Each row is where one point has got to under a steady rotation. How many steps took it there?
The counts run from 0 to 639.
[-26 -15 -27  -3 -13  16  27  -7 -55   3 -15 -43  19  30  12   9  11   9
  -1  -3   9   2 -45  -2  25 -10  -8 -12  10  35  -5  32   5   4  11  -1
  20   9  15  13 -35  -5   5  54  21   6 -11 -16  20  25 -23  13  10 -12
  -5 -17  26  18   4 -36  -5 -15 -38 -33 -20  42   8   0 -27  36] -> 582
[ 10  -7  -7   3   8  14  18  32 -64  -1 -17   9  45  21 -15  37 -16   8
  -7  -6  20   1 -40 -13  10   9  54  13   8  24  13   7  20  -3 -26 -23
   2 -20   1   8 -32  35  -1  11 -50  -5  -7  10  -3  10   1   6  -4  -9
   7 -20   9  -9 -19 -14 -30  22 -19 -26  30  31  34 -24  20 -33] -> 247
[ -7 -27  -2 -25 -19  43  10  17 -46  -4   9   2  12  30  17  -7  -4   8
 -13  18  23  16 -35  22  27  25   2 -11  35  47  -1  40 -12  28 -19  -5
  14  -3 -22  15 -39  25   5  16 -28  -3 -19  33  11  24 -24   8  -4 -14
   7  13  18   2  29 -11 -42  16  -4 -17  -6  48 -18   2   7  -7] -> 518
[ -1  -1  -8   6 -16   1  27   6 -56  11  -2  -8  62  33 -20  28   3  15
 -31   8  -5  16 -18  -6   6  29  21  -7  50   0 -34  12   2  -9   7   6
   0 -16  -9 -16  -5  27   7  31  13 -40   1  -4  11  60 -32  10   3  -1
 -19  11  18  38   3 -14 -14  15  -6 -20  -2  29  24 -43 -15  -3] -> 159
[  1 -35 -41 -27 -12  22  19  17 -70  -4  18  23   9  54   0   8 -21  16
 -20  -1  40  -5 -29  33  10   0   1  -7   4  42 -16  -3  35  28   4 -14
  17 -14  -6  11 -32  19   4  21 -18  -5  24  15  -3  39  -3  13 -20  13
  -3   0  32  14   8  -2 -33   3  -1 -28  10   9  -5  -2   1 -25] -> 490
[ 10  -7 -33  10 -36  18  17   3 -36  12 -13 -19 -12  39 -39  12  32   4
 -16  -1  48  17 -26  -1   3  23  21   0  11  25   8  48   3  11   7 -25
 -11  26  -5   8 -24  -6  -9  20 -14   2 -22  10  18  23 -45  -7  24   3
 -10  -8  23 -12  -6 -39 -17  20  -6 -16   0  17  37 -28 -42  14] -> 448
[ 21  -2 -29   9 -29  20 -11 -12 -58  16  -8 -25  23  37 -12  17  24  30
 -24  28  23   1 -29   7   7   0   9 -37  28   8 -17  17 -17  11   0  10
  -8 -11  -8   6 -10  -7 -16  40 -33  -1 -21  -5  14  12 -26 -13  31  -2
  -1  -1  34   7   5 -44  -6  14   7 -37 -28  19  18 -17 -40  29] -> 456
[  3  -5  -2 -16 -11  12  12 -23 -31 -16  -3  -8  70  45 -14  30  -6  10
  14  27  -3  15 -22   3  11 -12  11 -13  33  19 -19   9  -8   1 -38 -12
   2  -8 -17   7 -55  18 -16  23 -27 -17  11   5  41  20 -33  16  16 -34
  -3 -12  18  15   7 -15 -29  28   0 -35   9  33  19 -19   9 -10] -> 383
[-26 -24 -44 -14 -16  25   8  -3 -68  -2   8  -3  -3  38  -6  -7   1   3
  -8   6  30   8 -34  21 -17  17  27   5 -18  49  18  43  45  15   5  -2
  22   9 -20  10 -30 -15  12  33  29   7 -10   9  16  18 -16   9   9  -2
 -13  -1  23  17   4 -20 -22   8 -39 -32  -2  17 -11 -20  -9  24] -> 199
[ -9 -30   6 -22 -19  45  12  15 -38  -4   9  -1   8  24  19   1  21   6
 -13  14  23  20 -34  14  24  26  15 -11  28  45   1  32 -14  30 -22 -18
  18  -5 -15  20 -37  16  -6  19 -22   8 -18  31  11  22 -37   5   4 -33
  16   7  24  10  23  -9 -32  12   0 -22   3  49 -23 -14   8   3] -> 519
[ -6 -27 -30  -6 -18   9   8 -10 -39  -6   5   1  32  31   4  -2  10  11
 -35  20   1 -35 -40  35   2   5   7 -21  18  21  26  42   8   8   2 -37
  29  18 -30   5 -13  14  32  45   1 -17 -33  17  14  32   2  -8   5   3
  10  -9  13  43  38 -10 -21 -12 -23 -23  25  21   2   4  39  -5] -> 505
[-11  -7 -20   6 -33  31   7  12 -51  11  -8 -36  17  26 -31  11  23  -7
  -9   5  16  30  -5 -10  19  29   8  -4  41   9 -26  22 -20 -13 -23 -13
 -18  15  -6  26 -15  13   3  29 -21  11 -13  -1  22  39 -60   0  15   0
   7   7  18  12  20 -54 -25  24  13 -10 -17   8   8 -41  -6  19] -> 154
[ 34 -13 -33  -1 -21  22 -20  13 -72  16   8  12  58  26 -22  26  -2  22
 -10  13  18 -12 -33  16 -27  10  41  13  -7  19 -19   7  12  -2 -34  10
 -11 -20 -22 -11 -23   4   8  29 -32  -2 -27  -3  24   6   0  -9  26  11
  23  13  14   3  12 -18 -25   7   6 -22   0   4  12 -37  10  15] -> 622
[-28 -21 -15  -6 -19  17   0   4 -49  -6  10   3  33  35  -6  24  12   7
 -13 -13  27  13 -22  12   9   5  32  14   1   7   4   1  17   5 -37 -28
  10  -2 -11  39 -22  26  -7  42 -35   3   4   5  12  30 -27  -1  -8 -17
  31 -25  32   2  28  -6 -38   6   8 -30  24 -18  14 -40  44 -19] -> 103
[ 12 -16 -44  -1 -34   8 -16 -31 -71   3  19   4  35  59  -2   1  -2  23
 -29  11  31 -16 -31  37  -8  -9   5 -16  28   5 -19  -8  30   8  -8 -10
  15 -16 -27  12  -6  -1  -4  51  -4  -9  11   1   9  23 -19   8  23  22
  16  -8  16   4  15 -14 -15   4  10 -37 -11  -4  -6  -2   4   2] -> 482
[ -9  -7  11  12 -25  21  18  11 -68   2   9  -1  24  40  -1   6  -7 -35
 -32  17  28  10 -27  -4  19  54  19  -9  45  12 -28   6   2   2 -26 -13
  13 -13 -12  26 -16  11  -1  19  -8   0  10   6  11  13 -43  10  -4 -10
  17   0   3  -1   8 -25 -37  40  22  -8 -27  43 -12 -29  25   8] -> 545
[ 22 -20 -51 -12 -27   1  23  -9 -64 -25  30   5  35  34 -27  21  27   9
 -10   3  26   3  -7   8 -14  15  33 -15  -9  11  -4  21  33 -14  -7 -33
 -11 -43  12   8 -21   1  -3  30 -35  18  -1  12   4  31 -31   7   6  -4
  11  -4  19  12   4 -33  -9  39  -5 -30   4 -26  30 -22 -13   8] -> 627
[-16 -10  13 -10 -26  30  23 -10 -59 -21  15  -6  48  31  -3  16  10  -8
 -19  31   2  17 -10   7  -2  22  33 -28  17   9  10  35 -12 -15 -22  -9
  16 -16 -28   2 -25  19  -7  43 -13  -1 -14  17  42  35 -11 -18  12 -35
   3 -12   3  39  19  -5  -3  38 -15 -17   2  23   5 -37  36  24] -> 379
[ 20 -13 -32 -13 -16  20   5   6 -60   1  25  -8  35  33 -12  23  -6  -2
  -8  -8  35  -4 -29  -2 -16  -8  29  -1  -8  24  39   3  50  -6 -11 -51
  16 -15 -16   6 -42 -10 -16  37 -14   3  -2   8  -8  22   7  28  12   7
  25 -20   6   2 -19 -11 -20  -3 -14 -30  30   3  24  -4  19  -6] -> 638
[-15 -17 -48 -17 -11   2   4  10 -79  -3   6 -19  42  19 -25  18   1  16
 -14   1  -6  -9 -13   9 -19  -3  23   6 -13   0  -6  18  21  -4 -10  -9
   5 -14  29  -5 -21   4  16  33  -5 -15   2  -9  10  50 -11  -8 -13   6
 -31   6  44  57  10 -25  -4  -2  -9 -36 -17  -7  19 -23   7   3] -> 184
[  6  -1 -10  -3 -23   3   2 -15 -67  -5 -11   7  33  41  -4  21   6   8
 -30  26  23 -22 -19  25   2   2  25 -42  39  -1   3  22  -5   0   1 -34
  11 -18 -33  10 -22  16  -1  47  -2 -11 -14  24  27  13  12  -1  13   4
  16 -37  13  28  -6  -5 -11  18  -3 -13  38  25  24 -32  34   3] -> 86
[  4 -21 -22 -11  -7  48  -3   7 -39   7  12 -28  44  22 -20  12  -7   2
  -4  24   0  41 -13  -8 -21   3  28   7   0  22  40  21  10   4 -44  -6
   6  26 -46   5 -35  22  -5  36 -26 -15 -23  11  20  27   3  -6  24 -23
   0  10  10  15  14 -33 -28  17 -20 -23  16  22   1 -26  31  -6] -> 371
[ 19 -10 -50  13 -34  -4  -2 -19 -51  -2   1  -2  44  40 -10   8   6  12
 -28   0  16 -41 -65  22 -11  -8  12  12  10  20 -14   9  27  -6  -9 -12
  14  -6   0 -14 -15 -29  10  43   8  -2  -5 -19  11  13 -26  14  37  16
   5   3   8  -4   9 -25 -13  -8  -4 -44 -38  25  14   5 -22   8] -> 36
[  1  -8 -21   0 -17   0   8 -15 -59  -9  -7  11  21  37  -2  21  20  15
 -27  20  26  -9 -10  17   7   3  26 -44  27   0  14  34   2   6  10 -43
  14 -25 -25  18 -13   9  -8  45 -12  -5 -15  25  26  14  -3  -8   8 -12
   6 -37  22  30  -1 -10  -3  28  -2 -18  38  22  24 -25  27   6] -> 85
[ 15 -20 -12 -32 -29  12  12 -28 -25 -18  31 -20  60  34   8  19  -7  -8
  -1  21   4  30 -18   6  18  -1  -4 -32  19  19   9  50  27   0 -12 -25
  16   8 -27  15 -36  -3   4  36   4  -7   7  20   0  35 -34  36  23  10
   3 -11   1  13  19 -35 -23   5 -20 -34  -7   9   6  15   3  13] -> 358
[  2 -15 -16  -6  -1   2  18  -7 -32 -24 -29   1  26  21   0   3  19  10
  -4  26  -4  16 -24  -3  29  12  21 -43  54  12  -1  59  -3   5 -12 -39
   9   2   0  23 -10  21  18  18 -27   1 -28  14  14  15 -49   7  18 -23
  -2  -3   5  10  12 -35 -34  42 -19 -27  12  38   7  -3   7 -10] -> 528
[  5 -25 -52 -13 -21  27 -34  -3 -78  16   9 -27  17  12  16 -23  -2   7
 -18   3  18  -4 -37  20 -13  -3  18 -14  15  24  -1  28  23  19 -11 -23
  21   5   1  34 -44 -19   8  28   5  -4  -9  10 -15  11 -27  22  18  15
  19   1  27  21  10 -27 -36 -12   9 -37 -19  28 -27   4   6   4] -> 341
[-11 -18 -22   1  -8  12  17   4 -41   3   0 -10  35  52  -2  16   5  -3
 -16 -11  32 -34 -38  10  20  -5  -9  -1  25  25  -8  -9  15  11  -4 -59
  26  25 -14  35 -40   1   2  28  -7 -23   2 -13  14  21  -6  22  -1 -11
  22 -28  12  19  24   3 -30 -23   2 -24  26  39   9   1  44 -24] -> 114
[-13  -4 -19  21  -9  20   3  13 -73   6 -10 -18  43  28 -26  13  13 -14
 -20   2   0 -20 -37  -6   6 -16  10   4  24  -7  -6 -10   9 -11 -26 -53
  20  12   9  12 -32  -9   4  36  -3 -22  -2 -28  26  36 -13  18  22  -2
  -3 -13   6  38  -1 -17  -7  -9  13 -22 -17  50  21 -16  34 -11] -> 559
[  6 -27 -47 -28  -1  21  24  28 -58   9   4  -1  25  40 -27  14 -32   7
  14   6  18   2 -45   8  -5  -5   6  21 -15  32   4  20  45  18 -21 -21
  10  20  -5 -13 -48  -2   8  25  -5  -2  -4   3  11  33   2  18   4  13
 -27   6  32  17 -20 -30 -31 -12 -24 -24   1  34  10  13  -4 -11] -> 195
[ 43  -5 -35   3 -32   1  11 -40 -24 -19   5   2  55  52 -27  11  15   8
 -14  26   8   2 -16  -2 -18  13  36 -19  32  30  -1  16  16  -8 -16 -17
  -4 -14 -32  -1 -14  -1  -2  17 -34 -17  -9  15  21   9 -26  12  34 -14
   7   0  -7 -10  18 -29 -27  42  -7 -39  11   9  19 -11 -11 -17] -> 232
[ 22 -15   3 -15 -11   5  31   2  -6  -2  -3   7  63  37 -12  45  -5   2
 -10  15   8  20 -28  -2  24  25  17 -12  53   8   1  43  17   6 -22 -29
   9  14 -40  10  -9  26  19  18 -13 -27 -16  30   5  22 -36   9  16 -16
   9   0   1   6  18 -27 -53  22 -14 -15  28  27   7 -11  12 -16] -> 525
[ 32 -28 -41  -8 -10  35   8  21 -63  17   8  -7  17  41 -22  11 -13  22
 -16  39  20   3  -7  18   2  12  11 -36  26  46   3  18 -12  25   0  -8
  -9   2 -30  -6 -42  26  -5   8 -43  -9 -15  20   4  18  30 -14 -10  17
 -17   9  27   5   4 -25 -32   7 -10 -22  24  29  12  -4  -5 -16] -> 70
[  5 -17 -12  25 -23  33  23  13 -55  10  14 -27  38  35  -6  16  -1 -22
 -50   6  19 -42 -44  -1  12  17  10 -11   7  16  16 -29   2  -6  -7 -30
  19  -1   4  13 -29  10  -3  40 -37 -31  -5  -8   4  19  16 -14 -14   1
  10 -17  -4  16  18 -14 -12 -13   7 -26 -24  32  19   7  28 -17] -> 265
[ 29 -25 -45   0 -28  42  15  -2 -52   5  15 -32  17  25 -10  -1   1   7
 -18  13   7  12  -1   0 -11  -5  12 -25  26  25  49  22   6  -3  -3 -32
  -1  -4 -27 -15 -36  21 -13  50 -25   3 -37  23  -3  43  28  -1  18  19
   2  -5  13   4   9 -40 -11   6 -20 -34  16   4  18   0 -12  -4] -> 67
[ 35 -11 -62  -9 -13  13  13   9 -58   8  -3  12  14  50 -49  -6  -1  13
  -1  10  36   5 -16   1 -22  13  19   8  18  35 -15  10  21  10  -4 -21
  -1  -6 -13 -15 -41 -11 -16  -1 -14   1 -10  14  15  16  -3  19  26  -3
 -12   9  19   5 -23 -25 -35  29  -2 -23   8  36  14 -21 -26  -8] -> 615
[ 15 -10 -26   0 -27  25  38   6 -26  13  -4 -38  42  33 -21  29  21   9
 -16  -4  18  -8 -43  -1  22   6   1   4  14  43 -14   0  -3  13   9 -17
  -8  18  14 -14 -53   6 -17  13 -26 -35  -8   1   7  40 -27   4 -13  -9
 -24   4  34  16  20 -21 -14 -15  -4 -33  -8  27  41  -4 -43 -17] -> 436
[ -3 -16 -25  14  14  37  16  28 -75  18 -17 -16  36  27 -15  15 -10   8
 -27   6   3  13 -10 -27   0  38  24 -19  49  18 -12 -10   2  -5  -7 -11
   2 -10  -8  31 -23  36  14  18 -36 -15 -16  -9  -5  16   4   6  -5 -16
  11  10   8  14  -1 -20 -37  17   8 -15  23  38  -3 -41  29 -28] -> 541
[  7   1 -17 -25  -7  10  21 -28 -28 -18 -10 -17  61  40 -12  18  -8   6
  15  23  -2  18 -19 -12   7  -6  17 -18  29  16 -15  10   5   9 -24  -4
   3  -7   2  20 -50   9 -19  16 -27 -13  24   8  36  14 -44  22  19 -39
  -1 -19  23  16   6 -23 -26  32   7 -42   7  31  17 -13   0 -11] -> 384
[  8 -14 -40 -29 -18  28  25   8 -56  -7  29 -34  36  23  -9  20 -10 -17
   1 -14  15   3 -28 -14 -21  -9   7   7 -24  -2  30  15  47  -5 -30 -38
  18  -4   0 -13 -42 -18  -1  51   3   7  -5  20   6  39   7   6   6   0
   5 -13  29  32 -20 -39 -14 -12  -7 -27 -10  21   5   8   2  18] -> 192
[ 21 -14   1 -16 -14  11  33  -6  -3   1   4  -3  59  28 -13  48   9   3
 -22  17  12  27 -29  -7  14  25  24  -4  40  11   8  45  18   9 -19 -28
  20  13 -43   8 -14  20   6  19 -16 -33 -13  32  10  26 -28   1  16 -25
  17  -3   3   9  17 -14 -45  17  -5 -16  38  29   6 -17  21 -11] -> 524
[  4   1 -35  12 -27  14  35   8 -55  -3  -3 -25  45  46 -38   0   2   4
 -15 -13  -2 -17 -12 -17 -13  11  17  14  33  -7 -14 -25  -9 -26 -25 -20
 -20  -3  12 -21 -44  12  -4  44 -11  -7 -15 -11  31  48   5   1   3   3
   0 -16  13  24   1 -32 -16  16   3 -20  -8   7  33 -32  -7  -7] -> 15
[ -4 -19 -28  -4 -23  14  21 -18 -25  -4  -1 -21  20  48  -2 -23   2 -19
 -24  -7  17 -11 -45  -6   1   6   9   0  33  18  16   1  34   9 -11 -52
  31  27  -9  38 -32  -3   0  31   5 -23  17   9   0  17 -29  25   8 -10
  15 -12   4 -10  18 -13 -46   6   3 -41  -5  29  -7  12  12 -48] -> 117
